[[140 124 107 134 126 113 124 111 137 117 119 119 148 125]
 [137 122 141 143 116 137 127 116 157 120 150 139 124 118]
 [136 125 119 147 152 139 126 123 137 114 142 136 129 119]
 [130 141 137 134 125 117 125 126 154 137 139 131 121 133]
 [128 124 132 128 136 150 122 138 118 115 150 119 123 112]
 [120 102 148 124 106 125 121 138 128 136 117 129 137 138]
 [125 124 139 129 128 129 142 122 126 115 140 123 132 143]] yields 137

[[135 131 138 138 129 132 122]
 [123 119 148 128 131 122 127]
 [140 129 126 128 126 121 131]
 [126 120 119  99 124 122 129]
 [131 125 139 146 129 120 134]
 [119 125 115 101 123 130 130]
 [129 118 124 154 125 124 126]
 [136 124 128 130 126 119 131]
 [129 139 140 121 129 136 129]] yields 123

[[135 132 133 150 131 140 130 139 103 118 126 144 137 140 129 144]
 [133 134 136 145 129 136 134 132 107 125 126 140 135 137 133 141]
 [127 120 118 120 130 126 119 132 138 122 129 124 127 125 120 120]
 [127 128 130 127 128 130 131 126 123 127 124 131 131 129 129 125]
 [120 123 125 109 127 123 128 119 139 130 121 122 127 120 125 108]
 [131 127 127 137 131 134 125 136 118 119 127 136 133 134 125 134]
 [125 127 128 122 127 127 129 124 130 129 125 127 128 126 128 122]
 [126 127 129 127 129 132 129 127 120 124 121 134 133 130 127 123]
 [121 127 130 113 125 122 133 116 136 136 123 122 125 121 130 113]] yields 133

[[132 129 132 132 141 118 111 120 144 122 151 134 126 145 123 121]
 [107 139 136 143 144 122 106 138 130 110 137 117 125 147 112 123]
 [114 119 129 108 132 107 115 119 137 145 148 120 123 123 135 126]
 [118 121 142 140 129 116 122 122 104 132 113 123 132 113 125 155]
 [106 133 124 114 120 125 135 147 120 134 115 105 124 119 130 122]
 [125 130 131 130 142 114 109 122 145 122 154 131 124 145 122 118]
 [116 147 125 137 130 139 131 155 129 109 119 116 126 144 116 113]
 [110 138 137 142 140 125 111 138 127 113 132 118 125 143 114 126]
 [107 134 122 112 119 130 137 150 122 134 116 105 124 120 131 119]
 [140 137 114 120 128 144 134 135 149 120 140 133 126 144 129 105]
 [148 122 134 142 137 126 120 106 136 122 142 152 132 137 126 135]] yields 107

[[127 126 128 128 127 127 127 127 125 127 127 127 127 128 125]
 [128 131 134 133 131 126 124 130 123 130 133 133 127 133 122]
 [120 137 137 136 137 140 131 120 126 121 137 137 139 137 127]
 [128 123 128 127 123 124 126 129 125 130 126 126 125 128 125]
 [118 134 134 136 135 145 139 114 126 114 133 133 145 133 130]
 [118 127 127 126 127 140 137 117 129 117 127 127 139 129 134]
 [117 112 123 129 113 150 158 106 122 104 114 116 151 118 136]
 [141 110 111 118 110 127 144 131 135 127 108 109 127 108 141]
 [123 121 131 132 123 130 131 122 117 122 126 127 131 128 120]] yields 128

[[125 132 113 141 107 130]
 [124 136 131 129 119 134]
 [136 117 134 134 117 136]
 [140 137 134 139 121 138]
 [126 132 115 149 116 135]
 [122 136 120 136 125 131]
 [119 137 120 125 127 124]
 [143 147 133 144 123 138]
 [117 139 124 118 135 122]
 [124 133 111 141 106 130]
 [130 132 121 148 118 137]
 [125 131 128 125 127 129]] yields 124
---
[[128 121 119 109 130 136]
 [140 119 135 116 146 123]
 [131 112 129  99 138 137]] | 136

[[130 115 121 143 140 113 133]
 [148 124 123 137 130 126 130]
 [153 117 134 130 122 145 123]] | 133

[[155 111 123 141 120]
 [132 146 141 134 107]
 [107 122 121 116 136]] | 120

[[122 132 131 132 105]
 [128 150 122 122 128]
 [125 116 142 142 140]] | 105

[[156 148 109 143 118]
 [126 137 139 133 121]
 [110 140 122 123 111]] | 118

[[130 135 149 140]
 [151 124 121 115]
 [107 122 121 143]] | 140

[[128 124 117 127 129 128 126]
 [130 125 141 127 129 129 128]
 [128 124 150 127 131 128 127]] | 126
---
array([[130, 132, 124, 127, 133],
       [143, 142, 134, 137, 141],
       [104, 108, 110, 104, 113]]): 133

array([[101, 127, 123, 125],
       [136, 114, 136, 131],
       [106, 113, 103, 131]]): 125

array([[147, 131, 106, 145, 113],
       [115, 151, 115, 113, 146],
       [131, 120, 121, 131, 118]]): 113

array([[119, 125, 130, 156],
       [121, 137, 123, 131],
       [130, 117, 133, 129]]): 156

array([[117, 147, 115, 132],
       [111, 151, 115, 116],
       [130, 114, 129, 140]]): 132

array([[140, 130, 139, 108, 136, 137, 137],
       [131, 114, 128, 124, 137, 136, 132],
       [138, 118, 153, 145, 138, 139, 134]]): 137

array([[124, 121, 128, 145, 123, 117],
       [130, 139, 154, 121, 146, 138],
       [124, 126, 108, 119, 113, 132]]): 117

array([[119, 119, 132, 126, 124],
       [131, 116, 147, 105, 128],
       [111, 116, 124, 129, 135]]): 124
---
[[134 121 127 102 151]
 [147 110 134 120 124]] | 134

[[145 128 133 127]
 [156 127 120 101]] | 127

[[127 125 126 102]
 [134 145 144 128]] | 145

[[128 130 121 126 107 128]
 [132 130 120 121 123 128]] | 121

[[120 118 119 123 138 121 151]
 [123 123 115 118 122 120 151]] | 122

[[137 143 122 149 131]
 [106 105 136 135 145]] | 136

[[125 127 155 113]
 [120 137 138 116]] | 137
---
Input: [130 113 122 125 147 115  99]
Output: 130
Input: [152 135 142 131]
Output: 152
Input: [106 114 134 150]
Output: 106
Input: [100 125 128 131 116 119 125]
Output: 100
Input: [124 127 121 155]
Output: 124
Input: [151 124 135 129 146 124]
Output: 151
Input: [147 150 152 154 155 157]
Output: 147
